In the data rows, the value 128 means zero.
Some points:
[100 180 140 136 127  93 173 125 207 141 171  78 108 113 116 173 151  46
  53  77 123 141  68 109 163 113 133  80 109 109 116  67 116 111 137 153
 112  81 170 126 170 143 162  88 110 140 108 170  12 122 159 172  56 105
 175  91  95]
[158 195 152  91 117 199 151  99 108  74 204 129 164 121  98  79  71 121
 140  84 148 177 105  99  48 153 185 112 129 102 113 134 175 104 170 184
  82 152 117  91 168  87 155  58 157  90  96 157  89  72 135  87 209 157
  65 176 104]
[ 78 172  95 173  79 123  64 129 155 162 142  76 145 163 104 115  67 159
 150 112 128 116  87 143  65 106 112 141 177 139 126 186  57 155 184 108
 139 154 102 187 100 141 103 139 151 139  54 168  85 191 144 169 199  47
 211 128  96]
[ 78 160 155 142 122 142  93 142 164 146 153 145 131 181 133 121  73 149
 126 154  81 135 255 151 202 101 122  94 196  49  78 181 136  49 109 186
 144 169 150 118 159 133  86 155 146 142 116 105 115 138  93  97  75 142
  60 105  43]
[ 79 193  73 189 153 127 135 194 102 134 103 103 183 103 201 145 116 123
 141  50 143 125 124 156 154 194 169 157 134 113 119 107  63  72 116  93
 161  80 110 105 155 130 190 126  59 146  75  21 168 104  65  86 174 132
 150 102 175]
[115 172 186 101 180 106 116 190  75 153 178 147  65  78 166 232 137  55
 124 195 119 117 123  25 117 100 117 176 120 114 144 131 129 116 175 131
 148  86  97 184  73 110 126 123 164 131  91 154 193 111 116  90 145  44
  59 119 108]
[112 122  99 161 109 210 122  64 128  93 121 184 100  54 177 165  92 131
 138 128 165  92 148 188 109  94 235 150  48  87 152 119 120 138 120 140
  86  65 155 190 151  90  91 152 139 117 151 120 146 154 124 147 101 108
 145  79  90]
[187 138 119 170 174 106 169 130 187 118  56 138 171  64  44 150 124 104
 181 161  99 107 111 154  90 147 151  78 195 110 135 130 167  75 189 227
  78  93  83 114 144 191 104 184 153 142 131 166 150  66 119 173 141 141
 155  70 213]
[199 113 115 169  64 129 134 177 115 148 113 173  72 145 158  94 116  53
  95  94 124  50 143 104 120 152 173 116 143 184 169 171  22 174 165 159
  91  83 170  77 153 152 192 133 175 148 111 169 161 138 139  80  64 183
 141 207 149]
[123 178  93 210  77  85 193  95  99 150 104 114 167 102 162 158  89 120
 209 125  96 128 190 146 113 147  90 163 122 126 187 125 129 160  98 136
 184 186 141 172 102 107 197 101 135 159 173 166 104  48 145 230  72 113
  75 203 173]
[192 112 133  36 119 155 105  96  96 112  84 101 138 120  92 146  18  58
 110 219 132 199 136 196 187 159  98 112 112 189 159 136  44 115 118 140
 143 171 161 157 153 102 130  90  52 154 114 133 146 133 155 108 144  94
 137  74 166]
[114 167 100  99 144 143  58  89 138 182  94 188  82 189 184  83 170 129
 202 159 142  78 100 109  99 185  39 112  75  96 106 168 168  73 188 134
  99 124 175 119 121 128 160  80 109 113 139  87  57 167 168 134  87 126
  95  82 207]
[162 160 111 148 113 187 123 103 163 154 151  88 152  37  47  85 138 123
 138 117 149 132 139 130 153 173  58 115 145 162  16 132 166 164 115  66
 166  68 182 168 106 104 193 191 177 108 169 103 164 114 178  69 126 134
 119 142  84]
[149 160 107  70  52  57 142 173 137  76 150 142 170 196 130  73 222  69
 151 138 185  97 119 169 164 117 155 112 179  46 156 115 160 119 120 117
 142 111 147 170 123  60 124 187  63 129 141 169 146 137 183 127 183 113
 101 111 107]
[ 67 107 108 146 108 126 165 128 106 165 135 199  65 110 116 147 142  78
 125 163 124 178  98 162 142 198 189  85 165 159 108 111 138  87  84 131
 152 150  44 179  42 117 147 105 167  97 167 130  57 178 105  88 144 200
 162 148 139]
[160  92 202 132 157 172 125 130  79  75 141 166 143 133  87 131 189 156
  90 109 158 118 174 118 102 120 100 107 126  95 149 235 117 116 117 182
 230 101 162 154  82 148 141  91  82  95 114 119  77  49 101 140 143 108
 240 128 133]
[ 90  98 117 129  65  73 167 142 176 212 188 153 150 149 127 101 137 140
  96 227 175 111 132 105  30 125  94 193  98 184 133  85  70  86  76 172
 152 104  83 110 209  92 137 147 140 108 146  82 165  73 143  75 133 137
 167  86 139]
[148  92  65 133 145 118 199 114  39  73 148  83 127 154 170 136 106 145
  82 181  78  21 147 155 138 170  86 111 125 140 150 160 217 113 118  65
 109 108  89  82 193 132 131 110 195 140 117 166  89 151 122  83 136  64
 180 105 100]
[ 68 193 133  43  47  99  97 166  83  57  80 115  61 104  65 181 127 120
 168 103 204 101 154 122 145  94 141 134  85 139 107 113 157 113  76 129
 109 180 179  63 130 213  75 115 186 145 189 130 122 109 115 120 152 101
 180 164 150]
[162  86 153 159  35 162 140 163  84 128 119  82 184 144 139 160 108 149
 104 121 102 118 121  54 185 107  76 145  73  88 104  86  94 157 150 177
  34 157  99 183  87 159 154 150 123 130 204 111  78 138  80  80 164 138
 139 102 151]
[132  92 107  52 126 144 179 126 148 164 146 112 107 173 147 139 100 138
 116 124 125 122 175 217 112 112 150 232 172 112 105  85 154 196 176 142
 140  87 139  59  12 201 116 120 102 113  87  91  90 120 166  89  79 107
  99 128 160]
[126 112  77 211 151 157 139  94 102 115 167 181 176 141  79 151 110 145
 147 195 163 149 116  59 123  53 147  57 140 120 104  67 125 134 179  98
 170 125 131  56 135 186 127 110  17 141 185 158 148 188 110 110 106  79
 126 167 112]
[184 157 134 194 156  47  91  39  90 109 159 134  48 180  49 147 116  76
 158  70 149 111 131 152 122 103  83 162 130 157 168  75 147 157 137 135
 128 168  97 105 118  84 155 160 122  89 110  57 138 128  70 141 127 167
 140  69  53]
[115 122 121  85 176  97  78  73 189 130 177 155 150 147 141 198  74 151
  75 108 124  78  33 180 131 152 108 137  82  97 116 181 131 167  99 173
 181 130 139 111 134 187 146 190  95 150 195 167 161 132 111 144 196 190
  82 162 114]
[ 88 142 205 139  95 116 147 110  91 216  95 209 163 152 116 154  61 185
  83  61 161 134 131 101 165 100 143  81 150 166 186 101 187 137 169  45
 135 114 150 140 157 135  82 150 160  98 107 138 148  87 195  91 155 137
 122  78 187]
[164 139  49 113  94 176 113 137 104 162 129 164 107 147 101 128 162  90
  79  98   0 145  61  96  78  46 192 101 160 145  91 169 154 148  52 111
 129 139 145 142 143 149 112 107 133 128 160  53 188  88 144 151 143  73
  98  74 146]
[116  80 125  58 122 155  28  89 179 137  83 165 193 203  86 166 149 110
 158  70  92 145 164 106 165 156 140 156 118 128 139  80 143 131 105 103
 124  48  60 130 155  72 158 131 164 152 139 167 117 100  63 121  97  54
 144 192 140]
[ 60  69 171 167 139 151 124 210 108 122  74 114  82 121  53  45 128 115
  91 151 102 143 104 189  86  98 120 155  48  36 132  89 138 158 156  69
 185 137 161 103 133  70 144 145 147 218  78 146 102 141  98 115 116 163
  84 116 174]
[ 93 139 139 157 133 147 127 120 173 112  72 109 105  93 143 134 156 104
  91 103 117 142 168 106 170 106 128 179 102  85 116 208 184 183 161 140
 112 202  11  64 116  94 116  57  79 120 157 167 212 144 240  96 110 141
 194 110 153]
[144 125 119 134 170  80 101 158  97 141  82 150 178  78 126  46 155 147
 197 128  49 108  81 100 179 164 176 203  90 188 132 109 125 161 148 181
 188 136 164 144 159 157  84  96 114 103 139 153  73 127 137  86 118 132
 119 119  37]
[103  55  26  94 110 109 177 140 161 111  95 120 122 125 159 167 155 130
 173  93 108 185 129 120 143  62  80  51  33 162 127 169  93  57 195 117
 114 129 137  83  90  86 116 161 145  86  72 152 163  55 127 137 152 160
 124 137  76]
[102 167 123  96 172 144 189  50 116 159  75  61  98 164 130  14 113  89
 129 122 119 105 190  45 101 108 131 103  77 136 143 109 132 106  61 153
 136  45  86 143  56 161  55 141  96 192  99 157 150 152 131 130 147 185
 116 145 154]
[146 172 149 156 133 111 124  83  93 181  91 134 214  96 122 161 219 130
  54 139 129 137 105 172  80 114 113 169 105 160 101 161 127  79 104  92
  36 184 174 109 111 100  55 147  86 103  89 168 125 156  82  94  79 137
 112 208 132]
[143  93 139 139 150 170  93 133 130  84 135 174 162 139 116 136 177 128
 135 133 133 103 152 174 124  89 117 157 111 140 179  70 109  53  96  93
  71 165 106 179 137 255 228 111 163 155  79 126 156 131 210 140 142 167
 113 130  78]
[ 50 137 183  67 164 150 173 118 128 112 138 106 125 145 172  87 145  63
 137 122 123 137 122 186 122  42 113 134 176 180 144 171 142 143 222  87
 110 122 129 182 217 168 144 140 125  96 226  86 148 137  47 133 122 140
 142 161 140]
[163 104 150 141  92  80 187 133 161 103  39 150 103 147 126 124 120 184
 107 116 234 189  61 145 140 126  87 155 160 118  99 184 146 137 106 136
 101  75  95 153 120 162 137  20 173 169 139 128 155 153  86 132 100  89
  28 105  70]
[117  79  91 123 136 130 143  95 194 130 208 148  80  39 102  57 108 145
 119 118 152  68  79  85 254 108 117 161 171 112 176 147 127 108  93 121
  88 198 121 133 123 117  99 121 119 106  75 104 123 109  84 150 132  67
 115 174 198]
[132 126 136  71 104  68 144 125 119 106 204 124 137 142  85 132 137 210
 141 144  65 132 130 134 127 182 144 104 113  82 132 112 157 151 188 110
 108 110 173 184 121 126  92  25 129 175 103  92 220 163 110 157  75 212
 187 150 132]
[235 190 124 125  90 160 107 166 222 113 158 129  42 106 192  88 157 204
 111 108 100 214 175 156  93 126  90 139 113 153 218  86 165  93 145  67
 181 128 132  98 107 150  93 128 117 156 187 160 122 166  70  89 170 145
 137 106 160]
[137  60 163 170 137 117  95  83 127  73 109  99  67 124 179 186 129 144
 147 100 101  88 111 123 102 104 111 149 221 152  55  75  80  59 132 124
 150  95 155 159 156  52  55 108 105 180 144 112  97  95 208 108 172 166
 113 194 152]
[135 123 154 136 177 138 221 121 100 104 123 136  89 215 110  99 110 141
 114  89 107 182  96  95 129 217 145 187  85  60 129 124  25  61 127  98
 123 138 140 105 135 159  93 207 174  61 195 110 173 134 188 189  89  72
 153 152 128]
[105  40 102 133 137 186 107 150 127 158 103 109 142 117 197 130 145  73
 104 105 176 123 154  64  59 255  96 110 194 134 134  64 134 169 132 140
 129 216 166 133 147 144  84 138 113 131 115 153 163 100  77 184 121 151
 137  86  67]
[185 138 172 125 114 161  93  91  42 216 151  91 125 103 212 109 158 138
 167 162 152 174  52 174 191  83 112  81 147  75  99  90 112 167  96 166
 144 113  83  76 174 134 110 158 187 130  87 121 164 107 130 172 119 126
 173 162 129]
[117 154 125 153 208 111  71 215 118  99 163 144 111 166 159  83  77 172
  83 126 164 134  99 164 116 120 145  78  96 221 116 125 165 140 117 160
  65 133 100 164  76  95 153 184 110 165 155 122 144  32 166 125  70  82
 154 158 133]
[122  83 139 104 130  70  89 130 133  91  87  25 133 101 151 133 102 161
 141 114 141 153 111  80  54  93 163  63 153  89 188 139 153 124  68 138
 162 149 128 176 131 146 171 172 116  26 112 104 123 178 135  46  36 111
 112 137 165]
[135 147 107  66 248 127 181 139 131 166 108 122 148 112 122 162 177 188
 165 128 157 142 150 103 118 101 144  97 179 109 200 147  43 189 100 124
  77 163 157  81 116  53 157 126 171 217 181  86  72 138 159  98 155 142
 153  99  88]
[ 86 147 205 138  99 205 170 184 165  94  83 114 109 149 108 174 138 181
 148 176  85 106 108 119 158 140 111 110 124 212 154 117 175 167 101 178
 120 107 133  83 134  76 141 136  85  62  85  77 142 205 157 209 168 103
 113 161 104]
[237 133 132  76 154  88 139 164 170 110 108 189 192  86 179 120  68 113
  75 136 158  85 168  87 108  88 167 117 101 127  32 104 135 121 147  78
 168 164  76 137 121  87 127 131 172 104 111  73  89 171 120 236 122 130
 155 142 145]
[121  71 222 177 132  89 116  92 169 134 200  88 162 157 163 120 168 105
 167 115 130 134 160 151 129 135 219  83  96 197  84 157 107 134  91 119
 123 135 181  73  84 132 141  94 191 141 136 138 170 158 116 119 178  61
  95  69 188]
[124 144 142 119 112  82  83 101 133 105 111 103  45 109 105 140 171 201
 115 227 118 160 198 107 142 148 186 123 122 111  89 172  88 195 139  41
  82  99  81 121 166 176 151 163  68  94 116 150  73  61 114 182 166 161
  65 121 123]
[132  89  73 151 151 132  96 208  90 108 193 120 187 142 112 152 105  78
 152 122 143 197 127  95 133  86  94 196 145 162 157 213 155 127  70 108
 110  54 133  87 142 127  65 127 148 112 139 140  91 166 158 181 119 206
 124  89 179]
There is one direction along which these points spread out most. Take the direction at right angles to it along which they spread out most. Go by this last direction. How far along it is each point below, from 0 to 99? 50 is the average, and the first point above lies past it. One standard deviation of the points above along it is 16.
[184 157 134 194 156  47  91  39  90 109 159 134  48 180  49 147 116  76
 158  70 149 111 131 152 122 103  83 162 130 157 168  75 147 157 137 135
 128 168  97 105 118  84 155 160 122  89 110  57 138 128  70 141 127 167
 140  69  53] -> 54
[135 147 107  66 248 127 181 139 131 166 108 122 148 112 122 162 177 188
 165 128 157 142 150 103 118 101 144  97 179 109 200 147  43 189 100 124
  77 163 157  81 116  53 157 126 171 217 181  86  72 138 159  98 155 142
 153  99  88] -> 43
[132 126 136  71 104  68 144 125 119 106 204 124 137 142  85 132 137 210
 141 144  65 132 130 134 127 182 144 104 113  82 132 112 157 151 188 110
 108 110 173 184 121 126  92  25 129 175 103  92 220 163 110 157  75 212
 187 150 132] -> 39
[123 178  93 210  77  85 193  95  99 150 104 114 167 102 162 158  89 120
 209 125  96 128 190 146 113 147  90 163 122 126 187 125 129 160  98 136
 184 186 141 172 102 107 197 101 135 159 173 166 104  48 145 230  72 113
  75 203 173] -> 31
[ 78 160 155 142 122 142  93 142 164 146 153 145 131 181 133 121  73 149
 126 154  81 135 255 151 202 101 122  94 196  49  78 181 136  49 109 186
 144 169 150 118 159 133  86 155 146 142 116 105 115 138  93  97  75 142
  60 105  43] -> 57
[105  40 102 133 137 186 107 150 127 158 103 109 142 117 197 130 145  73
 104 105 176 123 154  64  59 255  96 110 194 134 134  64 134 169 132 140
 129 216 166 133 147 144  84 138 113 131 115 153 163 100  77 184 121 151
 137  86  67] -> 32
[143  93 139 139 150 170  93 133 130  84 135 174 162 139 116 136 177 128
 135 133 133 103 152 174 124  89 117 157 111 140 179  70 109  53  96  93
  71 165 106 179 137 255 228 111 163 155  79 126 156 131 210 140 142 167
 113 130  78] -> 49
[ 88 142 205 139  95 116 147 110  91 216  95 209 163 152 116 154  61 185
  83  61 161 134 131 101 165 100 143  81 150 166 186 101 187 137 169  45
 135 114 150 140 157 135  82 150 160  98 107 138 148  87 195  91 155 137
 122  78 187] -> 62
[162 160 111 148 113 187 123 103 163 154 151  88 152  37  47  85 138 123
 138 117 149 132 139 130 153 173  58 115 145 162  16 132 166 164 115  66
 166  68 182 168 106 104 193 191 177 108 169 103 164 114 178  69 126 134
 119 142  84] -> 57
[144 125 119 134 170  80 101 158  97 141  82 150 178  78 126  46 155 147
 197 128  49 108  81 100 179 164 176 203  90 188 132 109 125 161 148 181
 188 136 164 144 159 157  84  96 114 103 139 153  73 127 137  86 118 132
 119 119  37] -> 40
[126 112  77 211 151 157 139  94 102 115 167 181 176 141  79 151 110 145
 147 195 163 149 116  59 123  53 147  57 140 120 104  67 125 134 179  98
 170 125 131  56 135 186 127 110  17 141 185 158 148 188 110 110 106  79
 126 167 112] -> 69
[132  89  73 151 151 132  96 208  90 108 193 120 187 142 112 152 105  78
 152 122 143 197 127  95 133  86  94 196 145 162 157 213 155 127  70 108
 110  54 133  87 142 127  65 127 148 112 139 140  91 166 158 181 119 206
 124  89 179] -> 54
[199 113 115 169  64 129 134 177 115 148 113 173  72 145 158  94 116  53
  95  94 124  50 143 104 120 152 173 116 143 184 169 171  22 174 165 159
  91  83 170  77 153 152 192 133 175 148 111 169 161 138 139  80  64 183
 141 207 149] -> 22
[ 79 193  73 189 153 127 135 194 102 134 103 103 183 103 201 145 116 123
 141  50 143 125 124 156 154 194 169 157 134 113 119 107  63  72 116  93
 161  80 110 105 155 130 190 126  59 146  75  21 168 104  65  86 174 132
 150 102 175] -> 28
[149 160 107  70  52  57 142 173 137  76 150 142 170 196 130  73 222  69
 151 138 185  97 119 169 164 117 155 112 179  46 156 115 160 119 120 117
 142 111 147 170 123  60 124 187  63 129 141 169 146 137 183 127 183 113
 101 111 107] -> 53
[ 68 193 133  43  47  99  97 166  83  57  80 115  61 104  65 181 127 120
 168 103 204 101 154 122 145  94 141 134  85 139 107 113 157 113  76 129
 109 180 179  63 130 213  75 115 186 145 189 130 122 109 115 120 152 101
 180 164 150] -> 67
